(in the rows, 128 means zero)
Named turns come first, each shown by rows before and after it. Which turns, in which order, take the first row of each pair that follows to the second? Write the first one first, as in the answered first pair.
turn A:
[147 156 124 128 128 114 135 128 125 125 132 123 116 131 111 138 124 132
 136 130] => [131 143 128 118 121 103 126 120 128 134 140 130 121 133 113 141 118 140
 129 141]
[ 94 135 147 133 100 115 113 163 117 163 127 141 132 114 100 138  97 136
 122 111] => [142 111 135  92 115 132 163 127 151 114 131  85 147 158 157 135 128 128
 119 138]
[114  96 131 105 117  99 143  92 145 134 134 113 147 146 143 124 113 135
 125 144] => [171 146 110 159 156 130 145 135 123 130 110 105 121 110 116 124 139 121
 136 122]
[ 81  67 159  79  80 116 149  83 135 137 154  96 179 169 182 129 115 136
 121 149] => [193 155 128 183 164 177 168 168  85 116 105  82 135 107 126 129 173 114
 142  97]
turn M:
[145 122 134  93 131 158 147 144  96 134 121 104 138 169 135 100 153 119
 138 101] => [135 133 135  90 127 165 146 144  93 140 112 106 128 169 120 105 144 134
 132  94]
[ 98 156 135  82 129 134 141 143 115 128 104 111  72 129  65 157 116 163
  94 121] => [150  78 152 114 176 161 141 115 125  83 111 112 147 122 163 152 110  65
 109 115]
[170 156 125 117 154 147 147 130 134 113  85 102 104 114 108 135 149 151
 118 112] => [191 133 123 121 154 145 152 116 144 103  95  96 124 121 140 129 154 135
 131 118]
[145 109 150 133  94  98  70 116 126 111 129 153 161 122 150 128 118 110
 168 120] => [128 138 145 120  75  90  71 131 125 134 115 155 130 122 108 136 118 147
 162 124]
turn T:
[105 133 117 133 103 101 121 118 174 101 113 195  96 165 124  93 131 167
 122 120] => [ 93 120 128 137 110 103 107 121 168 110 109 206 106 152 125  94 121 153
 117 117]
[ 94  90 169  78  47 120  91 134 123 171 176 108 137 178 145 132 159 205
 153 149] => [105 108 138  88  36 109  91 122 136 169 170 120 150 178 152 119 163 212
 151 163]
[123 141 123  85 119 121 154 111 127 134 148  95 125 140 117 148 141 153
  96 126] => [129 146 106 100 112 109 150  92 135 138 142 115 139 138 124 143 140 152
  94 139]
Then:
Each pair is 2 to 3 turns apart.
[132 112 156 133 132 142 107 156 109 119 137 108 113 127 155 141 135 106
 147 110] => [111 125 151 136 109 130  92 159 105 144 137 123 108 123 140 142 132 139
 152 117]	T, A
[160 168 140 131 155 135 126 159 103 112  91 112 130  88 141 189  97  77
 141  88] => [ 96 126 176  65 115 112 122 147 119 126 123  92 120 131 143 190  78 110
 140 109]	A, T
[ 96  84 146 114 115 119  97 144 143 131 149 114 119 147 118 124 119 142
 144 111] => [102 107 150 138 126 127  93 163 124 130 139 121 112 121  99 123 123 139
 146 100]	A, A
[156 198 116 163 113 135 122 155 101 173 147 163 119 130  83 140 136 206
 183 143] => [117 134 114 122  84  98 129  78 142 162 167 180 179 159 147 133 105 194
 161 176]	A, T
[136 151 143 175 181 141 127 157  91 109 104 130 121  81 129 157 104  64
  91 123] => [ 79 113 185  75 123 118 127 158 104 128 154  81  86 148 128 157  94 136
 101 152]	T, A, T
[102 134 102 150 115 115 109 116 115 150 125 145 142 125 122 117 118 136
 126 151] => [138 136  93 173 132 127 118 118 113 136 121 138 151 123 140 112 128 120
 138 144]	A, A, M
[ 94 117 138 111 188 123 143 137 149  93 147 114 139 165 159 141 124 104
 114 114] => [113 170 117 128 186 124 138 171 139 114 134 112 102 162 113 142 149 144
 128 115]	M, A
[127  92 153 122 143 122 110 132 138 115 124 130 131 128 147 150  91 119
 135 129] => [153 107 140 107 134 127 130 136 139 110 138 105 112 148 144 144 113 149
 140 139]	T, T
[111  58 184 126 148 116 119 129 143 130 135 136 163 105 163 125 119  96
 130 133] => [143  92 184 143 170 149 131 183 115 120 125 102 124  97 136 129 142 107
 146 115]	T, A
[104  70 197 116 132  88  78 153 126 136 217  95 127 181 151 116 123 138
 141 129] => [110  60 207 133 167 104  76 159 110 129 193 104 131 149 148 122 110  93
 125 105]	M, M
[134 116 124 150 164 130 124 124 111 131 115 166 117  92 112 111 109 105
 112 100] => [104 102 133 105 147 118 131 109 118 131 111 161 113 112 114 113  93 116
  88 115]	A, M, M
[158 113 142 119 168 164 146 133 119  92 120  89 131 153 155 127 139  97
 131 114] => [175 133 108 139 150 153 155 102 134  97 121 110 154 152 165 121 147 101
 128 126]	T, T
[189 153 112 237 126 118 116  99 133 122  96 173 133  94 154 122 133 123
 150 131] => [ 77 129 171 171  93  97  82 111 118 162 104 181  98  98 109 139  75 143
 118 120]	A, M, T
[ 82 107 172 101 172 146 139 125 138  91 121  84 122 122 134 185  95  96
  80 106] => [ 94 114 166 113 182 154 141 128 130  90 117  82 122 115 131 192 103  90
  82 100]	A, A, A
[141 114 163  82 117 102  78 186  98 121  93 107  99 122  86 117 139 159
 106 111] => [149  73 180 113 138 109  63 174  96 111 104 121 137 101 130 101 128 103
 119 106]	M, A
[134 125  90 121 115  99 165  71 161 104 124 175 178 125 162 120 122 102
 105 143] => [158 122 109 148 168 134 160 110 136  91 100 157 160  99 154 129 124  57
 103 113]	T, A
[136 138  77 159  95 117 120  82 155 124 141 178 162 122 142 105  99 108
 134 141] => [154 184  66 172 111 130 130 109 144 123 116 165 120 112  98 111 118 126
 125 131]	M, A, A
[125 154 127 124 128 143 159 183 126 105  97  65  58 145 122 141 171 132
 116 121] => [104 126 140  90 114 131 165 151 148 100 107  61  70 168 149 141 163 134
 114 134]	A, A
[ 99 113 129 136 102 132 105 143 159 106 130 116 119 138 155 129 169 156
 132 132] => [118 125 123 143 107 142 110 144 154 103 131 111 111 143 152 128 177 154
 132 125]	A, A, A
[ 76 121  99 130 133  89  91 100 156 139 134 135 166 125 131 110  87  94
 143 107] => [133 126  88 143 179 118 123 106 153  98 118 105 164 122 148 117 106  64
 140  94]	A, T
[143 134  97 194 105 118 114 103 142 147 117 182 168  97 134 111 121 106
 136 119] => [105  83 140 157 111 121 110 105 138 134 128 167 171 110 159 116  98  81
 128 115]	A, T
[152 123 127 147 147 143 130  97 122  99 122 117 113 117 158 104 143 112
 117 121] => [119 126 157 133 135 138 108 134 105 124 136 104  81 121 122 111 140 149
 125 115]	A, T, T
[ 64 149 123 152 122 119 124 105 154 144 108 173 149 103 118 137  95  78
  72 118] => [ 54 169 109 130  84 102 126 100 167 161 126 166 130 128 105 129 106 135
  89 143]	M, M
[124 135 111 139 135  98 139 121 120 159 135 174 134  89  84 147 111 168
 112  94] => [185 132  88 131 131 109 163 104 141 136 154 144 146 122 126 132 148 185
 130 117]	M, M, A
[ 66  86 163 116 117 119 107 160 110  93 145 119 116 131 154 123 130 106
 150 140] => [137 120 122 135 137 144 142 162 116  69 132  90 108 136 166 113 169 117
 159 144]	A, T
[ 86 101 197 139 137 128  93 186  83 138 125 132 104  97 106 138 100  94
 134  94] => [174 143 146 135 161 166 150 190  97  99 122  78  83 130 117 131 162 124
 147 111]	A, A, T
[ 87  76 128 101 109 105 113 116 123 120 143 138 149 127 154 124 106  97
 110 129] => [154 105 130 126 159 154 139 160 103  94 123  93 112 118 143 130 147  92
 125 107]	T, A
[130 116 162 142 171 148 124 184 100 141 119 113  93 102  78 156 122 130
 121 119] => [203 104 118 146 174 155 154 144 129 108 138  98 132 140 143 133 155 132
 142 150]	T, M, T
[ 55 114 128 129  73  76 137 112 155 186 183 184 133 123 159 130  78 111
 140 164] => [ 35 116 175 112 109 107 130 172 120 181 166 149  81 107 111 154  73  96
 131 129]	M, T
